Rows swapped in pairs by one turn or mirror: which row each one swaps with
The rows were stretched afterwards, more along some directions than others.
J183: [-19  12  -8 -12  19  10  -7 -23 -12 -29  12  27   6   4  -1 -18   7]
J917: [-26   0 -26  26  16   9  18  -2 -17 -13  30  15  34   0 -43   3  -1]
J17: [-44 -19   2  13 -27   2  13 -13   7   3   7  18  13  -8 -12   6   3]
J685: [ -4   7 -14  25   2  -4  17  -6   3  -8 -18  19  12  -7   0 -25  18]
J260: [-42  -6  -1  46   1  45  31  -4   2 -14  11  24  16 -24 -18   8  20]
J799: [ -8   8 -15  44  27  26  17 -18 -10 -24  -5  29  25  -2 -36  -5  16]
J544: [ -4   4 -33  28  36  16  10 -16  -9 -15  -9  45  16   8 -31  -5  -1]
J397: [-41  29 -13   0  25   7  33   0  -8  11  -5   5   1   2 -31   5 -12]
J923: [-30  27  14   2  12  18  -8 -38   0 -27 -10  30  -2   7  -3 -20 -10]
J453: [-26  49   3   6  18   8   5  -8   0 -28  -8  12 -10  -8   4 -29  -3]
J429: [ -5  -1  -5  15  37  12  -8 -20  -6 -30 -10  26  -6  15  -4 -28   3]
J904: [-18   0  -1  34  32  42  18 -12 -12 -17  16  13  41 -24 -26  -5  23]
J831: [ -6   1  10  23  25  27  16 -23   3  -4 -17  37   5   0  -4 -23  -2]
J565: [-22  -6  -9   3  38  30  -8 -22  -6 -14   2  36  20   0 -17   2   7]
J894: [-13 -11 -28  21  -3  -1  -6  13   1 -24  20   1  21 -12 -12   6  17]
J351: [-35  -7  -7  18  12  32  11   2  -3 -15  25   7  41 -25 -32  22  18]
J92: [-24  -4 -34   1   9   8   7 -21  -7 -36   4  32   0  28 -20   1   2]
J749: [-30 -16  20  27   2  27  21   5  13 -15  11  -2  21 -39 -16  10  21]
J326: [ -3 -11 -30   0  32  -3  -1 -31  -3 -11 -25  19   2  18 -16 -13  13]
J449: [-19   2   5  26  43  23  14  -3   5   0 -12  23  17  -9  -6 -25 -15]
J682: [-15  -3  21  22   6  23  30   3   9 -38 -20   7  -4 -15   3 -20  20]
J729: [-29  16 -12  10   4   7  27 -30 -10 -16 -25  50   7  -3   3 -32   9]
J724: [-45  -9  22   6 -11  17  29   6  11 -26   3  14  21 -29  -3  -9  11]
J527: [-22 -11  -3  17  -2  15   7  -3  -8 -33  28  29  53 -24 -23   2  21]
J479: [-48 -11   5  25 -19  24  25   3   7   0  24  13  22 -11 -23  14  -5]
J315: [ -5   8   1 -10  30   7  -6 -24  -4 -34 -10  32  15  -5   1 -26  18]
J692: [-30  21  16  15  34  25  19  -2   2   5  -9  21  15 -30 -13 -10  -1]
J952: [-28  21  -1 -13  23 -10   5  -6   4   0 -28  15   9 -16  12 -29  -2]
J475: [-40  -1  26  19  -8   4  13  -4   8  -8  21  12  13 -14 -24  -3 -14]
J839: [-22   6   4  24  34  44  46 -32  -1 -25 -11  11   9  -2 -37  -7  15]
J591: [-37 -16 -13  19 -13   1  11  -6   5 -33   4  24  13   8 -25   2   8]
J721: [-30 -25 -24  14 -11  26  20 -17   7  -1  -6  10 -15  13 -16  22  10]
J11: [-10   3   1  38  42  50  26 -18  -3 -27  26  23  46 -15 -41   2  10]
J126: [ -4 -12  -7  32  24  23   8  -5   6   1 -10  29  20 -17   4 -14   8]
J560: [-35  31  -9  26  26   2  18  -2 -18 -22   6  47  16   4 -10 -38 -13]
J25: [-38  -1  33  21   1  23  14 -11  15 -35  11   9   4 -26  -8 -18   1]
J847: [-29  39   4  17  50  13  16 -11   2   3 -14  17  19 -22 -12 -38 -16]
J882: [-37 -11  -3  50  15  51  41 -26 -19 -23  10  47   9   3 -40   1  -1]

J351 is swapped with J315
J479 is swapped with J831
J839 is swapped with J453

